Each row of this table is followed by its label. One hidden rule gives the labels. It looks at one to three of the table's principal directions, none of them among the few with the most spread.
[-0.87  0.75 -0.71 -0.63 -1.14 -0.89  0.36 -0.05 -0.77  0.86  0.05 -0.35  0.12 -0.62 -0.34 -0.43  0.12 -0.49  0.21  0.18  0.55  0.37 -0.59  0.13 -0.34 -0.41  0.13  1.19  0.26  0.59 -0.37 -0.29] YH
[-1.09 -2.79  1.21 -0.71 -0.53  0.13  0.1  -1.07 -0.24 -0.57  1.89  1.18 -2.62 -0.07 -1.15  0.86  1.51 -0.95  0.98  0.13  1.78  0.41 -0.43 -0.61  1.59 -1.16  1.75 -0.31  0.45  1.04  1.15  0.38] YH
[-2.04 -2.66 -0.31 -0.93 -1.69  0.    0.17 -0.4   0.77  0.29  0.32 -0.13 -1.95  0.12 -1.9  -1.9  -0.2  -0.7  -0.29  0.88  0.81 -0.91  0.44 -0.69 -0.36  0.35  2.22 -0.86  0.79  0.69 -1.16  1.96] YG
[-3.38 -3.18 -1.39 -0.6  -2.87 -0.99  0.09 -0.92 -0.29  2.36  2.81 -0.37 -5.54 -0.91 -3.2  -1.16  1.07 -2.77  2.38  0.91  1.94  0.32  0.23 -0.39  1.52 -0.22  2.76 -0.41  1.48  2.07 -2.36  0.99] YG
[ 2.89 -1.29  1.01  1.    1.42  1.59 -0.58  0.49  2.35 -0.34  0.89  0.49  0.79  1.73  0.66  1.49 -0.43  0.38 -0.38 -0.65 -0.91  0.06 -0.71 -0.97  0.16  1.71  0.46 -2.15 -0.14 -1.83  0.19  0.53] Zt
[-0.36 -0.41 -1.21  0.   -1.23 -0.73  0.8  -0.31 -1.37  1.03  0.62 -0.78 -1.45 -0.88 -0.63 -0.08  0.49 -2.19  0.92  0.11  0.91  1.04  0.61  0.81 -0.06  0.48 -0.11 -0.47 -0.93  0.51 -0.5  -0.28] WP
[ 2.57  2.21 -0.78  0.18  0.43 -1.49  0.44  1.69 -1.11 -0.21 -0.3   0.39  2.93 -0.6   1.47  1.5  -1.4  -0.36 -1.66 -1.68  0.03  1.97 -1.37  0.91 -1.3  -0.23 -1.64 -0.08 -0.61  0.28  1.25 -0.6 ] TE
[-0.46 -2.24 -0.02 -0.1  -1.38 -0.49  1.11  0.4  -0.27  1.47  2.37  0.53 -2.13 -0.22 -1.1   0.61 -0.01 -2.42  0.8  -0.76  1.74  1.   -0.36  0.42  2.02  0.07  1.82 -1.33  1.16  0.02  0.81  0.68] YH
[ 0.88 -1.3   0.96  0.05  0.43 -0.24  0.47  0.81 -0.15  0.54  2.16  1.77 -0.27  0.15 -0.05  1.85 -0.19 -0.73  0.04 -1.61  1.36  0.97 -1.21  0.1   1.83 -0.71  1.82 -1.06  1.94 -0.31  2.04  0.42] YH
[-3.34 -0.35  0.43 -0.84 -0.3   1.25 -0.03 -1.85  0.13 -2.12 -1.94 -0.8  -1.6  -0.04 -0.91 -2.14  1.38  1.8   1.27  2.86 -0.14 -2.41  2.04  0.43  1.24 -1.8  -1.41  1.86 -1.32  0.72 -0.72 -0.77] Zt
[ 0.   -1.35  0.07 -0.59 -0.19  1.86 -0.62 -0.03  3.1  -1.06 -1.62 -1.28  0.74  1.38 -0.28 -3.01 -0.98  2.   -0.36  1.82 -2.03 -2.21  1.25 -1.69 -1.52  1.7  -0.4   0.12 -1.11 -1.54 -1.58  1.18] YG
[ 0.52 -0.39 -0.69 -0.82 -0.53  0.68  0.02 -0.56 -0.15 -0.01 -0.29 -0.8   0.47  1.21  0.33  1.11  0.13 -0.64 -0.72 -0.41 -0.79  0.77 -0.82 -1.03 -0.61  0.14 -0.31  0.01 -0.8   0.24  2.01  0.79] Zt
[-1.89  2.52 -0.75 -0.65 -1.05 -1.27  0.42 -0.77 -3.03  0.34 -1.76 -0.83  0.61 -1.14  0.81 -0.15  0.63 -1.   -0.55 -0.15  0.06  0.71  0.28  0.84 -0.53 -1.22 -1.55  1.9  -0.93  1.56  1.57 -0.72] TE
[-0.15  0.11 -0.78 -0.61  0.57  0.55 -0.49  0.52  0.97 -0.54 -0.95 -0.3   0.33  0.1  -0.06 -1.27 -0.33  1.76  0.41  0.71 -1.46 -0.88  0.7  -0.81 -0.93 -0.04 -0.67  0.9  -0.19  0.06 -0.74  0.22] WP
[ 1.44 -0.29 -1.59  0.41 -0.81  0.79 -0.58  0.8   1.67  2.    0.62 -1.42  0.24  1.08 -0.15 -0.66 -1.09 -0.99  0.73 -0.07 -1.57  0.45 -0.29 -0.97 -0.89  2.85 -0.22 -0.95 -0.34 -1.16 -1.82  0.54] YG
[ 2.77  1.07  0.51  0.73 -0.66 -0.11 -0.65  1.16  0.6   1.29  0.53 -0.59  3.34  1.25  1.47  0.77 -2.84 -0.62 -2.51 -1.42  0.03  0.6  -2.13 -0.2  -0.56  0.98  0.02 -1.63  0.97 -1.77  0.87  0.42] YG
[ 0.71  0.92 -0.58 -0.52  1.55  1.62 -0.81  0.75  3.2  -2.58 -3.06 -0.33  2.91  1.2   0.26 -2.69 -1.3   4.15 -0.8   1.62 -2.94 -2.29  1.04 -0.94 -1.87  0.49 -2.17  1.48 -1.51 -1.08 -1.47  0.21] YG
[ 1.49 -1.78 -1.45 -0.18 -0.41 -1.48  2.16  2.73  1.23  0.84  2.15  1.61 -0.92 -0.59 -1.    1.51 -0.7  -1.61  0.01 -1.53  1.02  2.   -1.19  0.71  1.16  0.11  1.13 -1.5   0.66  0.38  0.47  0.94] TE
[-0.4   2.04 -1.71 -0.56 -1.63  0.51 -1.57  0.21  1.35 -1.02 -3.51 -3.3   1.85  0.12  0.72 -4.33 -1.71  1.35 -0.39  2.71 -2.88 -1.29  1.41 -0.73 -3.4   1.84 -4.52  1.55 -3.65  0.28 -3.57 -0.55] YH
[-1.53  0.75  1.82  0.41  0.58  0.71 -0.68 -2.24 -1.69 -0.27 -0.18 -0.61 -1.06 -0.03  0.62  0.64  1.68  0.55  0.85  0.58  0.32 -0.94  0.67  0.03  0.91 -1.    0.03  1.07  0.45 -0.09  0.62 -1.13] XD
[ 0.74  1.29 -0.5   0.32  0.65  0.24 -0.06  0.16 -0.02  0.26 -0.71 -0.1   0.93  0.15  0.85  0.69  0.35  0.09  0.1  -0.27 -1.05  0.35 -0.03 -0.03 -0.04  0.21 -1.08  0.34 -0.85 -0.28  0.59 -0.59] Zt
[ 0.74  1.53  0.23  0.08  0.48 -0.31 -0.48  0.69 -0.28 -1.49 -1.15 -0.39  1.98 -0.36  0.78 -0.95 -1.46  1.62 -0.86  0.37 -0.19 -0.47  0.22  0.81 -1.19 -0.39 -1.88  0.51 -0.4  -0.03 -0.87 -0.75] TE
[ 3.04  3.   -1.25 -0.22  0.28 -1.29  0.5   1.9  -0.62  0.01 -1.11  0.24  4.69  0.07  1.88  1.54 -1.96  0.04 -2.7  -1.86 -0.61  1.85 -2.11  0.51 -1.61 -0.51 -1.87  0.34 -0.72 -0.19  2.31 -0.32] ER
[-0.95  0.11  0.18 -1.14 -0.49  0.03  0.39  1.38  1.46 -1.17 -0.82  0.72  1.39  0.27 -0.22 -1.27 -1.36  1.9  -0.72  0.74  0.11 -1.15 -0.69  0.28  1.21 -1.8  -0.67  1.07  0.76  0.21  0.42  0.17] XD
[-0.14 -0.31 -0.59  0.52  0.08 -0.7   0.65 -0.92 -1.58  1.34  0.76 -0.06 -1.66 -0.61 -0.35  1.32  1.39 -1.98  0.29 -0.98  0.46  1.1   0.43  0.11 -0.43  0.66  1.47 -0.67  0.07  0.32  0.45  0.36] YG
[ 1.58  1.49  0.53  1.14  0.98  0.16 -1.33  0.19 -0.5   0.44 -0.01 -0.25  1.92  0.36  1.02  0.22 -1.47  0.65 -0.92 -0.78 -0.25 -0.25 -0.27  0.25 -0.91  0.61 -0.05 -0.91  1.09 -1.05 -0.55 -0.3 ] ER
[-1.8  -2.72  0.36 -0.35 -0.75  0.59  1.13 -1.02 -0.11  0.24  1.55  0.23 -3.59 -0.29 -1.52  0.21  1.8  -1.22  2.22  1.01  1.57 -0.36  1.01  0.41  2.67 -0.85  1.33 -0.49  0.1   0.16  0.23 -0.09] XD
[ 0.05  2.36 -1.21 -0.56 -0.55 -0.49 -0.02  0.41  0.04 -0.76 -1.81 -1.6   1.81 -0.39  0.58 -1.21 -0.87  1.47 -0.45  1.2  -0.95 -0.37 -0.07  0.4  -1.51 -0.6  -2.75  1.95 -1.42  0.35 -1.31 -1.12] XD
[-2.29 -2.4   0.07 -1.24 -2.15 -1.14  2.1  -0.29 -1.12  0.41  1.65  1.23 -2.16 -0.43 -1.86  0.71  0.69 -2.5  -0.13 -0.57  2.93  1.01 -0.94  0.92  2.22 -1.48  2.43 -0.31  1.23  1.42  2.    1.16] WP
[ 1.6   0.29  0.88  0.17  1.36  0.5  -0.06  1.11  1.4  -0.58  0.18  0.61  1.84  0.56  0.61  0.26 -1.08  2.14 -0.54 -0.3  -0.35 -0.78 -0.58 -0.18 -0.01 -0.18  0.28  0.    1.26 -1.48  0.01 -0.08] Zt
[-0.18  0.64  1.    0.87  1.04 -0.29 -0.36 -0.46 -1.02  0.33  1.08  0.31 -0.74 -0.56  0.06  1.02  0.32  0.79  0.61 -0.2   0.99 -0.5   0.01  0.75  0.96 -1.21  0.85  0.03  1.91 -0.21 -0.55 -0.93] YH
[-2.75 -0.94  1.11 -0.26 -0.85 -0.72  0.74 -2.11 -1.98 -0.1   1.09  0.38 -3.26 -0.93 -1.03  1.19  2.61 -1.42  1.07  0.45  2.21  0.31 -0.01  0.61  1.72 -1.71  1.31  0.76  0.35  1.68  0.58 -0.55] YH
[-0.02  0.82 -0.56  0.05 -1.06 -0.29 -0.21 -0.13  0.25  0.3  -0.3  -1.49  0.54 -0.07 -0.19 -1.35 -0.89  0.14 -0.01  0.82 -0.11 -0.28  0.    0.17 -1.05  0.66 -0.93  0.74 -0.49 -0.32 -1.89 -0.5 ] XD
[ 0.96  0.63 -0.72 -0.52  1.12  0.77 -0.52  0.87  0.74 -1.07 -0.64  0.45  0.96  0.36  0.7   0.31  0.07  1.35  0.9   0.04 -1.62  0.36 -0.06 -0.57  0.26 -0.54 -2.09  1.09 -1.15  0.33  0.97 -0.68] YG
[-0.36  0.32 -0.44 -0.01 -0.07 -0.34  0.59 -0.64 -1.43  0.24 -0.2  -0.41 -0.85 -0.7   0.24  0.64  1.01 -0.89  0.47  0.03  0.28  0.47  0.74  0.48  0.36 -0.76 -0.51  0.21 -0.91  0.37  1.03 -0.58] TE
[ 1.95  1.62 -0.13  0.68  0.55 -0.05 -0.11  0.85  0.55 -0.33 -0.93 -0.71  2.28  0.22  1.18  0.11 -1.27  0.77 -1.21 -0.13 -0.8  -0.02 -0.23  0.43 -1.18  0.7  -1.52 -0.41 -0.79 -1.03 -0.6  -0.51] ER
[ 0.97 -0.32  0.56  0.63  0.46  0.61 -0.7  -0.07  0.66  0.31  0.78 -0.02  0.12  0.56  0.14  0.1  -0.31  0.12  0.38 -0.22 -0.25 -0.07 -0.13 -0.44  0.06  0.96  0.33 -0.53  0.4  -0.92 -0.52 -0.1 ] YH
[-0.19  0.12  0.87 -0.06  0.4   0.37  0.96  0.42  0.27 -0.55 -0.22 -0.01  0.47  0.01  0.32 -0.11 -0.33  1.2   0.06  0.39  0.35 -1.03  0.47  0.86  1.27 -0.88 -0.2   0.32  0.67 -1.09  0.56 -0.45] Zt
[ 2.08  1.22  1.68  0.26  2.04  1.97 -1.19 -0.92  0.26 -1.14 -0.9  -0.71  2.32  1.44  2.23  1.55  0.22  2.4  -0.49  0.15 -1.47 -0.96 -0.29 -1.15 -0.3  -0.64 -1.23  0.47 -0.4  -1.82  1.99 -0.99] YG
[-0.43 -0.08 -0.1  -0.03  0.49  0.5  -0.34 -0.72 -0.76  0.62 -0.5  -0.53 -0.64 -0.41  0.26 -0.78  0.78  0.08  0.86  0.32 -0.67 -0.61  1.58 -0.6  -0.58  0.33  0.32  0.21 -0.23 -0.5   0.19 -0.02] YG
[-1.64  0.62  0.36  0.82  2.67  1.86 -0.64 -3.81 -1.55  0.28 -0.56 -0.23 -3.21  0.26  0.17  2.84  5.31  0.54  2.79  0.76 -1.38 -0.72  1.48 -0.97  0.71 -0.54  0.79  1.24 -0.73  0.42  0.55 -1.27] ER
[ 1.59 -2.35  1.36  0.88 -0.96 -0.41  0.8  -0.34 -1.12  2.08  3.72  0.71 -0.8   1.06 -0.4   3.04 -0.75 -3.6  -1.17 -2.89  2.63  2.06 -2.02  0.28  1.47  1.12  3.72 -3.1   2.67 -1.13  2.49  1.5 ] ER
[-0.28 -0.45  0.64  0.09  1.33  0.34 -0.57 -0.76  0.09 -0.97 -0.38  0.61 -0.62 -0.2  -0.13 -0.14  0.95  1.15  0.13  0.24 -0.38 -0.71  0.85 -0.66 -0.65 -0.28  0.67  0.22  0.02  0.2  -0.12  0.19] YG
[ 1.53  1.82 -1.7  -0.37  0.78 -0.09 -0.73  1.52  2.12 -0.31 -1.29  0.05  2.19  0.28  0.52 -0.24 -0.46  1.92 -0.29  0.34 -2.3   0.19 -1.21 -1.15 -2.03  0.54 -1.72  1.28 -1.08  0.39 -1.67 -0.31] XD
[ 0.44 -0.23  0.8   1.44  1.31  0.4  -0.35 -0.49 -0.57  1.41  1.55  0.41 -1.1   0.03 -0.1   0.97  0.52 -0.39  1.15 -0.94  0.31 -0.1   0.56  0.29  0.66  1.15  1.89 -1.08  1.92 -1.19 -0.71 -0.14] TE
[ 2.02  0.66  0.23 -0.05 -0.19 -0.56  0.97  1.93  0.76 -0.37 -0.37  0.09  3.    0.27  0.96  0.15 -2.41  0.52 -2.33 -0.72  0.39  0.12 -1.06  0.79 -0.42 -0.13 -0.47 -0.93  0.37 -1.27  0.88  0.35] AU
[ 0.43  0.47  2.62  0.47  1.73  1.05 -0.55 -0.49  0.63 -1.05 -0.11  0.47  1.27  0.39  0.82 -0.06  0.1   2.71  0.01  0.5   0.17 -1.86  0.11 -0.16  0.26 -0.44  0.67  0.6   1.45 -1.8  -0.33 -0.8 ] Zt
[ 0.01 -0.28  1.5   0.84  0.71  0.    0.5  -0.83 -1.57 -0.17  1.01  0.7  -0.75 -0.16  0.21  1.77  0.69 -0.74  0.05 -0.77  1.62  0.24  0.14  1.26  1.57 -0.74  0.94 -1.04  0.93 -0.33  1.3  -0.46] TE
[ 0.15 -2.88  0.1  -0.96 -1.53  0.71  0.36  0.08  2.23 -0.08  0.6   0.07 -0.1   1.72 -0.99 -0.66 -0.85 -1.06 -1.28 -0.37 -0.24  0.28 -0.97 -1.71 -0.28  1.53  1.58 -0.85 -0.12 -0.43  1.13  2.39] TE
[ 1.14 -1.58  1.05  0.54  1.45  2.1  -0.36 -0.09  1.95 -0.51  0.57  0.62  0.43  2.   -0.18  0.59 -0.47  1.15 -0.05 -0.36 -0.67 -1.03  0.   -0.59  0.94  1.05  1.35 -1.42  1.2  -1.88  0.49  0.98] ER
[-0.32  1.91 -0.15  0.15  1.13 -0.77  0.63  0.13 -1.44 -0.56 -0.6   0.54  0.32 -1.    0.65  1.03  0.73  0.8   0.33 -0.38  0.    0.31  0.32  1.15  0.8  -1.82 -1.21  1.47 -0.07  0.61  1.16 -1.32] ER
[-2.35 -0.09 -0.3  -0.35  0.03  0.04  0.47 -0.73 -0.63 -0.46 -0.6   0.15 -2.   -1.01 -0.88 -0.78  1.71  0.44  1.74  1.45  0.39 -0.93  1.38  0.77  1.04 -1.2  -0.27  1.02 -0.41  1.03 -1.01 -0.76] ER
[ 1.03  0.53  0.08 -0.6   0.86  1.02 -1.58  0.17  1.15 -1.49 -1.51 -0.64  1.47  0.49  1.11 -1.11 -0.4   2.2  -0.18  0.92 -2.11 -0.74  0.34 -1.69 -1.92  0.21 -1.93  0.93 -1.5  -0.08 -0.29 -0.19] Zt
[ 0.87  1.43 -0.65  0.08  1.14  0.88 -1.77  0.02  0.9  -0.32 -1.42 -1.08  0.94  0.23  1.01 -0.88  0.07  2.    0.58  0.92 -2.55 -0.75  0.61 -1.46 -2.01  0.71 -1.86  1.04 -1.19 -0.15 -1.54 -0.63] YH
[-2.02 -0.07 -0.03 -0.57  0.04  0.25 -0.03  0.05  0.18 -0.96 -0.48  0.18 -1.14 -0.74 -0.82 -1.54  0.45  1.64  1.63  1.73  0.32 -1.44  1.06  0.69  1.21 -1.57 -0.74  1.26  0.24  0.76 -1.49 -0.87] XD
[ 1.14  0.28  0.5  -0.05  0.84  0.1  -0.5   0.25  0.25 -0.15  0.35  0.19  0.58  0.18  0.81  1.    0.06  0.88 -0.18 -0.46 -0.52  0.22 -0.7  -0.89 -0.5  -0.3  -0.01  0.27  0.35 -0.21  0.61 -0.17] YH
[ 0.86 -1.48  0.61 -0.37 -1.08  0.7   0.26 -1.24 -0.77  0.5   1.17 -0.55 -0.12  1.63  0.35  2.53  0.2  -2.19 -1.27 -1.16  0.78  1.32 -1.62 -0.77  0.63  0.02  1.05 -1.39 -0.02 -0.23  3.33  1.04] XD
[ 0.11 -1.91  0.62 -0.11 -1.15 -0.8   0.57 -0.74 -1.48  1.12  2.5   0.56 -1.74  0.06 -0.52  2.33  0.55 -2.79 -0.44 -1.5   2.19  1.76 -1.43 -0.13  1.15 -0.6   2.3  -1.43  1.14  0.64  2.28  0.81] YH
[ 0.47 -0.41  1.1   0.31  0.44 -0.15  0.66 -0.08 -0.78 -0.08  0.79  0.56 -0.25 -0.1   0.46  1.49  0.41 -0.57 -0.23 -0.83  0.9   0.49 -0.24  0.48  0.82 -0.31  0.69 -0.68  0.56 -0.34  1.42 -0.06] TE
Here are more rows. What is the label of each one?
[ 0.63 -1.15 -0.44 -1.12 -0.52  1.19 -0.6   0.34  2.45 -0.42 -0.35 -0.04  0.96  1.93 -0.04  0.33 -0.5   0.7  -1.09  0.21 -1.38 -0.14 -1.71 -2.09 -0.31  0.06  0.07 -0.09 -0.37  0.12  1.06  1.4 ]: YG
[ 0.89 -0.06  0.47 -0.04 -0.33  0.41 -0.67  0.64  0.88 -0.5  -0.23 -0.39  0.77  0.44  0.74 -0.21 -0.74  0.22 -0.41  0.36 -0.49  0.   -0.53 -0.44 -0.39  0.59 -1.15 -0.59 -0.79 -0.1  -0.43 -0.07]: XD
[-0.56 -1.74  1.36  0.28 -1.41  0.03  0.08 -1.75 -1.17 -0.32  0.99 -0.37 -1.3   0.59 -0.5   0.85  0.21 -2.3  -1.09 -0.25  1.97  0.54 -0.41  0.4   0.52  0.24  1.16 -1.74 -0.17  0.35  0.96  0.73]: WP
[-0.37  2.1   0.43  0.81  1.13 -0.23 -0.56  0.55 -1.06 -0.59 -1.44 -0.08  0.87 -1.16  0.97 -1.51 -0.41  1.16  0.56  0.26 -0.7  -0.74  1.72  1.21 -0.61  0.49 -1.74  0.61 -0.23 -0.1  -1.47 -1.16]: YG
[-0.5  -1.19  1.7  -0.45  0.47 -0.37 -0.11 -0.29 -0.34 -0.88  1.01  1.49 -0.68 -0.61 -0.26  0.31  0.6   0.66  0.02 -0.11  1.5  -0.3  -0.3  -0.32  0.71 -1.61  1.51  0.22  1.2   0.4   0.93  0.02]: WP
[-0.09  0.19 -0.02  0.21 -0.08  0.67 -0.62 -0.39  1.09 -1.08 -1.08 -0.73  0.21  0.69  0.12 -0.88 -0.27  0.56 -0.32  0.76 -1.13 -0.51  0.47 -0.31 -0.32  0.57 -1.54  0.26 -1.49  0.03 -0.63 -0.05]: Zt
[-1.11  0.91 -2.01 -0.31 -1.18 -1.84  0.48  0.86 -0.77  0.91 -0.03 -0.23 -0.86 -1.71 -0.86 -1.48 -0.21 -0.94  0.93  0.17  0.19  0.89  0.5   0.75 -0.5  -0.14 -0.88  1.25 -0.52  1.48 -1.64 -0.5 ]: ER
[ 0.57 -1.89 -0.97  0.24  0.32 -0.25 -0.16  0.5   1.6   0.87  1.87  0.82 -2.07 -0.01 -1.43  0.32  0.46 -0.45  1.1  -0.43 -0.21  0.65 -0.3  -1.07 -0.13  0.95  1.76 -0.7   0.69  0.36 -1.51  0.85]: ER
[ 0.61  1.97 -1.36 -0.4   0.8   0.77 -1.22  0.2   1.19 -0.65 -2.16 -1.02  1.55  0.48  0.93 -0.41  0.22  2.1   0.02  1.15 -2.67 -0.59 -0.15 -1.24 -1.86  0.04 -2.41  1.45 -1.73  0.42 -1.15 -0.62]: XD
[ 2.22  2.43 -1.29  0.44 -0.67 -1.1  -0.3   1.1  -0.84  1.26 -0.19 -1.25  2.5  -0.27  1.37  0.36 -1.83 -0.88 -1.13 -0.98 -0.5   1.46 -1.04  0.37 -1.48  0.6  -1.83 -0.02 -0.69 -0.42  0.06 -0.77]: XD
[ 1.35 -1.64  0.68  0.23  0.55 -0.17 -0.14  0.84  1.9  -0.49  1.4   1.27 -0.62 -0.15 -0.5   0.21  0.12  0.32  0.32 -0.02  0.41  0.26 -0.63 -0.73 -0.14  0.6   0.98 -0.82  0.08 -0.18 -1.22  0.23]: ER
[-1.73 -0.08 -0.55 -0.37  0.29  0.23 -0.23 -1.55 -0.43  0.95 -0.55 -0.22 -1.18 -0.28 -0.9  -0.6   1.77  0.44  0.72  0.75 -0.34 -1.05  0.74 -0.95 -1.11  0.01  1.94  0.91  0.67  0.26 -1.    0.46]: YG
[ 1.32  1.57  1.33  1.33  3.1   1.54 -0.93 -2.01 -1.49 -1.01 -0.77  0.1   0.66  0.72  1.72  2.59  1.79  1.19  0.34 -0.64 -1.1  -0.24  0.89  0.    0.33 -0.54 -0.82  0.13 -0.62 -1.01  2.18 -1.36]: TE
[-1.22  0.84  0.09 -1.   -1.61  0.54 -1.51 -1.3  -1.06 -1.13 -2.14 -2.21  0.63  0.12  0.87 -2.04 -0.26  0.14 -0.45  1.76 -0.82 -0.62  0.64 -0.76 -1.85 -0.02 -2.64  1.05 -2.36  1.06 -0.34 -0.38]: XD
[-1.47  0.75 -1.09 -1.06 -2.05 -0.11 -0.21 -0.12  0.46  0.26 -1.58 -0.84  1.14  0.46 -0.32 -1.85 -0.55 -0.53 -0.79  0.82 -0.63 -0.14 -0.64 -0.48 -0.86  0.45 -0.96  1.16 -1.12  0.84 -0.42  0.52]: YH
[-2.58 -1.02  1.85 -0.09  0.02  1.58 -0.16 -2.33  0.67 -1.43 -0.73 -0.02 -2.12  0.72 -0.52 -0.1   2.55  0.66  1.14  1.94  0.12 -1.65  0.68 -0.31  1.75 -0.56  0.06  0.81 -0.9   0.33 -0.27 -0.46]: XD
[-0.25  0.96  0.52  0.63  0.2   0.64 -1.12 -0.5  -0.16  0.16 -0.96 -1.03  0.62 -0.21  0.44 -1.99 -0.41  0.76  0.55  1.03 -0.56 -1.31  1.32  0.1  -1.1   1.28 -0.67  0.09 -0.28 -0.94 -2.17 -0.66]: TE
[-0.22 -0.03  0.61  0.16  0.15  0.14 -0.13 -0.92 -1.65  0.55  1.1   0.05 -1.1  -0.16  0.32  1.9   1.09 -0.69  0.84 -0.24  1.06  0.42 -0.4   0.32  1.45 -1.41  0.4  -0.27  0.69  0.33  1.28 -0.81]: YG
[ 1.24  0.94  0.14 -0.42  0.12 -0.51  0.19  1.39 -0.06 -0.56 -0.17  0.87  2.16 -0.07  1.03  0.78 -1.08  0.37 -1.01 -0.75  0.24  0.74 -1.26  0.36  0.56 -1.29 -1.14  0.19 -0.07  0.11  1.85 -0.45]: XD
[ 1.51  0.09  0.3   0.46  0.67 -0.96  0.68  2.07  0.78 -0.41  1.1   1.36  1.11 -0.39 -0.05  0.76 -1.7   0.87 -0.85 -0.84  1.16  0.21 -1.04  1.27  0.84 -0.9   0.41 -0.96  1.65 -0.4  -0.39 -0.13]: ER
[-1.67 -1.66 -1.52 -1.59 -2.08 -1.16  0.2   0.94  1.88  0.19 -0.12  0.92 -0.7  -0.37 -2.01 -2.39 -0.3  -0.69 -0.46  0.55  0.08  0.31 -0.88 -1.3  -1.25  0.59  1.23  0.7  -0.28  1.88 -1.59  1.82]: YG
[-0.04 -2.26  0.86 -0.2  -0.88  0.6   0.64 -0.89 -0.77  0.68  1.54 -0.06 -1.31  0.77 -0.34  1.14  0.45 -2.12  0.07 -0.81  1.2   0.74 -0.26 -0.26  0.96  0.69  1.8  -1.45  0.57 -0.5   1.95  1.03]: ER
[ 0.67  1.45 -1.85 -0.57 -0.12 -1.23  0.68  1.29  0.03 -0.31 -0.63 -0.14  1.42 -0.68 -0.14 -0.22 -0.97  0.8  -0.57 -0.08 -0.27  0.62 -0.57  0.61 -1.17 -0.78 -1.24  1.17 -0.38  0.7  -0.59 -0.36]: ER
[-1.3   1.36 -0.7  -0.77 -0.4   0.1  -0.87 -0.73 -1.4  -0.6  -1.75 -1.17  0.05 -0.7   0.54 -1.18  0.57  0.62  0.62  1.39 -0.71 -0.51  0.97 -0.1  -0.96 -1.   -2.1   1.39 -1.51  1.26 -0.37 -0.93]: Zt
